In the data rows, 128 means zero.
Some points, each followed by its number:
160,137,184,103,98,161,107,116,129,152,165,69,102,112,122,118,121,87,136 0
84,157,132,161,118,115,137,136,149,105,126,110,115,89,93,109,95,109,116 1
103,149,96,134,159,128,83,131,101,114,109,123,162,151,116,96,102,101,166 2
84,158,166,172,156,128,139,157,103,173,111,106,124,172,115,114,154,98,99 3
103,134,73,75,105,87,78,173,169,73,86,74,151,100,172,186,146,144,174 4
164,165,172,123,154,158,89,147,92,104,108,98,86,145,147,174,106,153,108 5
89,121,84,138,124,116,108,141,160,91,138,95,71,161,105,172,132,99,118 6
106,153,81,85,106,144,137,166,128,150,163,87,87,127,80,77,103,144,97 7
108,112,78,79,75,88,117,112,174,96,176,75,88,156,150,82,158,114,117 8
109,160,167,122,136,147,110,169,110,173,107,111,90,84,135,150,130,126,108 9
111,140,75,84,95,124,98,176,141,80,160,76,115,78,89,99,171,155,142 10
155,132,190,168,115,107,79,115,108,169,114,76,141,93,130,125,130,85,179 11
154,163,78,142,188,175,71,153,150,82,112,185,127,167,149,197,90,182,92 12
152,111,89,143,100,114,155,99,116,135,95,119,140,97,147,98,103,119,120 13
126,167,103,132,137,163,84,106,143,139,137,127,179,99,115,202,154,152,168 14
91,163,187,176,142,113,131,153,89,159,120,76,110,161,124,99,157,80,119 15
163,93,93,164,186,163,173,111,177,145,96,181,167,162,163,195,127,106,78 16
88,96,140,108,150,109,122,159,103,120,134,130,142,155,127,134,107,156,100 17
96,176,170,164,147,81,173,138,73,88,109,81,122,122,134,70,154,115,165 18
118,131,113,84,182,173,109,147,133,95,144,189,152,101,125,172,123,105,134 19
112,117,116,128,71,126,159,160,147,123,113,74,150,80,156,113,103,81,111 20
150,161,111,85,147,142,121,141,117,142,125,164,159,122,126,147,119,119,155 21
168,122,186,125,106,89,91,124,148,99,125,76,127,88,150,85,101,87,169 22
88,88,109,84,204,169,119,128,180,94,98,211,189,182,152,201,152,187,164 23
151,179,105,104,86,91,105,153,158,85,155,100,77,91,173,135,120,82,179 24
99,133,184,113,125,159,107,159,157,154,121,89,161,103,93,159,152,110,136 25
126,135,131,98,91,147,95,103,141,115,77,183,160,163,140,154,153,108,105 26
97,147,87,145,101,129,164,148,127,94,160,104,111,146,139,86,152,146,147 27
83,112,175,80,161,112,179,132,90,126,157,85,184,166,170,84,99,152,144 28
152,150,82,172,180,101,82,174,186,96,81,163,160,159,118,193,164,185,89 29
90,103,137,120,140,93,126,168,86,120,126,106,123,163,114,108,115,139,81 30
170,116,188,118,105,74,81,130,145,86,127,78,138,84,141,81,88,88,169 31
Which two points above are nearest to each new point by angle? Their numbers follow each, nearest first.
91,116,106,118,167,150,106,141,115,104,153,150,158,155,105,148,150,170,152 23 19
145,108,109,109,162,95,99,141,177,98,94,145,102,128,165,178,175,161,87 29 12
164,158,180,125,81,152,99,135,99,157,175,98,83,90,82,84,157,116,172 0 11
148,150,170,126,85,142,117,127,102,162,157,101,93,92,89,101,142,107,168 0 11
168,145,158,149,83,88,168,82,142,156,102,67,135,87,92,68,100,139,97 13 22
164,161,170,129,172,155,85,149,93,108,89,106,85,154,141,180,91,148,85 5 12
145,158,156,124,154,142,100,149,94,110,102,118,86,142,132,157,106,145,86 5 9
132,82,77,132,87,101,170,94,100,111,101,83,84,110,147,79,103,103,158 13 20
114,133,82,96,112,116,109,172,130,93,156,73,117,95,101,91,155,153,142 10 7
156,188,143,173,157,141,90,95,171,168,107,155,155,129,87,101,132,162,185 14 11
146,152,75,131,106,93,86,162,99,149,112,98,97,170,110,185,158,102,98 6 29
123,140,99,105,91,116,97,174,131,97,149,90,111,83,99,92,166,151,152 10 7
118,142,110,79,182,171,95,159,144,73,151,190,161,87,119,170,112,88,137 19 21
148,147,83,133,168,161,90,136,145,104,112,160,119,151,137,171,95,158,96 12 29
116,88,76,134,183,155,115,158,131,136,132,203,163,107,169,196,163,184,171 23 19
76,169,146,174,98,98,145,147,139,104,137,82,97,83,89,82,97,87,122 1 18
163,162,72,148,106,77,77,171,88,156,116,72,87,170,94,183,177,82,97 6 15
88,144,113,144,147,72,91,157,152,146,103,88,110,102,158,162,176,144,114 4 29
108,119,93,172,153,123,127,120,173,131,85,96,156,171,104,162,156,170,155 29 23
94,107,74,151,140,89,170,102,144,159,163,74,117,155,96,67,176,80,73 8 27
125,116,118,71,177,178,159,91,114,86,143,188,160,78,161,195,85,162,126 19 23
109,85,100,99,145,166,115,124,155,174,136,176,105,110,112,83,129,161,102 7 23
134,144,116,120,75,98,125,110,115,139,147,80,102,116,149,79,171,113,96 8 27
107,100,96,84,170,152,109,140,157,150,94,178,169,160,123,177,176,171,104 23 29
147,143,168,122,96,140,104,142,96,146,164,102,94,109,89,91,147,123,151 0 11
140,137,85,160,158,100,102,163,166,115,95,144,143,147,122,168,152,172,97 29 12
91,103,86,108,84,106,175,104,80,191,165,180,97,125,111,74,137,135,78 7 13
131,95,101,134,92,108,152,97,96,124,112,86,87,104,150,92,97,111,162 13 20
120,150,162,124,136,167,119,168,114,173,119,109,97,105,137,151,116,133,107 9 5
85,170,125,110,90,141,138,106,137,133,142,72,81,111,87,77,119,159,141 7 10
165,97,98,148,85,113,169,93,118,146,99,104,123,106,141,97,108,136,103 13 20
152,93,99,155,83,116,169,98,97,151,104,115,130,100,135,77,89,121,106 13 20
109,81,104,98,102,95,165,96,88,144,122,114,139,105,98,73,168,100,86 13 8
110,84,72,131,83,94,175,83,72,111,100,67,86,165,167,77,94,109,93 13 8
167,92,90,160,80,108,174,91,97,146,98,100,133,98,147,74,90,128,107 13 20
106,76,109,85,94,100,160,88,93,152,119,125,152,85,98,73,176,92,81 13 20
106,89,79,124,106,113,167,84,93,114,98,98,107,163,168,105,102,123,95 13 8
83,92,89,131,178,184,90,93,163,136,89,215,171,155,171,181,161,178,91 23 16
104,89,105,86,196,153,115,129,179,94,98,200,165,169,156,195,156,181,146 23 12
92,106,83,148,134,84,167,103,146,161,158,94,129,145,105,71,157,86,91 8 27
90,154,158,122,121,179,82,93,135,111,169,186,175,112,95,204,99,160,169 14 19
152,129,101,129,138,112,142,103,107,158,93,161,84,90,115,74,129,120,89 13 7
86,148,107,152,167,83,86,169,147,136,109,93,110,101,147,167,159,136,131 4 29
168,154,137,148,190,155,88,176,79,163,85,183,164,98,98,114,153,124,173 21 2
166,158,119,82,162,161,107,157,106,154,122,189,168,110,137,165,112,117,166 21 19
104,96,95,81,177,157,94,150,171,166,96,208,184,172,124,196,173,174,96 23 29
93,116,100,122,88,105,159,105,87,177,154,157,103,134,115,79,126,136,101 7 13
169,95,108,108,75,152,93,108,116,90,135,172,111,104,138,162,120,122,86 26 12
110,163,151,164,133,81,175,140,82,87,124,81,122,131,124,87,144,120,145 18 15
120,126,106,101,82,95,118,126,153,96,152,75,103,145,150,88,161,125,132 8 27
109,108,85,160,151,165,165,126,122,145,124,171,113,160,149,172,94,142,83 16 12
